[[143 131 126 116 130 140 126 114 141]
 [143 157 123 117 142 127 117 135 128]
 [143 146 116 132 137 120 133 135 114]
 [143 153 124 115 140 134 116 130 136]
 [143 155 124 116 141 131 116 133 133]
 [143 128 127 113 128 142 125 117 133]
 [143 107 114 140 119 139 117 139 114]
 [143 130 115 136 129 121 137 118 135]]
Rows and columns are numbered from 1.
The entry just right of the smallest entry -> 114
The bottom entry of the column that holds the smallest entry -> 130
The entry at row 3, column 3?
A: 116
The entry at row 1, column 3?
A: 126
The entry in row 3 and column 1 -> 143
The top-left entry: 143
The bottom-right entry -> 135
The entry in the bottom-left corner?
A: 143
The top entry of the column that holds the largest entry?
A: 131
The entry directly above 120?
A: 127
The entry at row 2, column 1 is 143
The entry at row 2, column 3?
A: 123
The largest entry?
A: 157
The entry directly below the largest entry is 146
The entry directly above 129 -> 119
The entry directly above the smallest entry -> 128
The entry in the top-right corner: 141

W =
[[116 130 133 142]
 [126 137 135 136]
 [139 123 138 115]
 [123 124 108 117]
 [123 130 107 124]
 [116 125 137 128]
 [140 129 123 116]
 [125 133 135 130]
 [120 120 127 138]
 [120 123 122 102]
 [123 125 142 121]]
Indices start at 1.
What is the entry just left of 108?
A: 124
What is the entry directly above the smallest entry?
A: 138
The entry at row 2, column 2: 137
The bottom-right entry: 121
The entry in row 1 and column 2 -> 130
What is the entry directly above 129?
A: 125
The entry at row 3, column 3 -> 138
The entry just right of 140 -> 129
The entry at row 2, column 3: 135
What is the entry at row 2, column 1?
A: 126
The entry at row 1, column 1 -> 116
The entry in row 1 and column 3 -> 133
What is the entry just left of 122?
A: 123
The entry directly above 115: 136
What is the entry in row 3 and column 1?
A: 139
What is the smallest entry?
A: 102
What is the top-right entry?
A: 142

m =
[[107 155 121 130 149 101 127 127 144 128 144 109 138 125 143]
 [124 135 127 131 136 126 109 142 132 132 145 134 114 112 133]
 [113 121 133 128 118 153 127 112 109 121 153 115 116 126 141]
 [125 107 149 117 154 140 147 101 115 155 123 122 106 139 134]
 [145 142 113 118 151 133 136 120 145 134 119 138 103 128 109]
 [124 111 145 103 140 148 106 114 132 119 117 156 104 143 139]
 [112 138 117 124 139 126 110 126 113 118 145 151 125 103 149]
 [142 102 145 139 147 148 137 135 149 113 142 134 152 112 136]]
Find the entry just left of the largest entry.
A: 117
The last entry, reading row by row: 136
Find the entry in the top-left corner.
A: 107
The bottom-left entry -> 142
The entry in the top-right corner: 143
The fourth entry in reading order is 130
The 2nd entry on the main diagonal is 135
The smallest entry in the last row is 102
Find the largest entry in the last column.
A: 149
Find the second-last entry, reading row by row.
A: 112
The 3rd entry in reading order: 121
Find the third-last entry, reading row by row.
A: 152
The second entry on the diagonal from the top-right corner -> 112
The smallest entry in the first row: 101
The fifth entry in reading order -> 149
Find the entry just left of 154.
A: 117
Find the bottom entry of the column that holds the largest entry.
A: 134
The largest entry in the first column is 145
Find the first entry in the row that holds the largest entry.
A: 124
Find the entry just right of 111.
A: 145
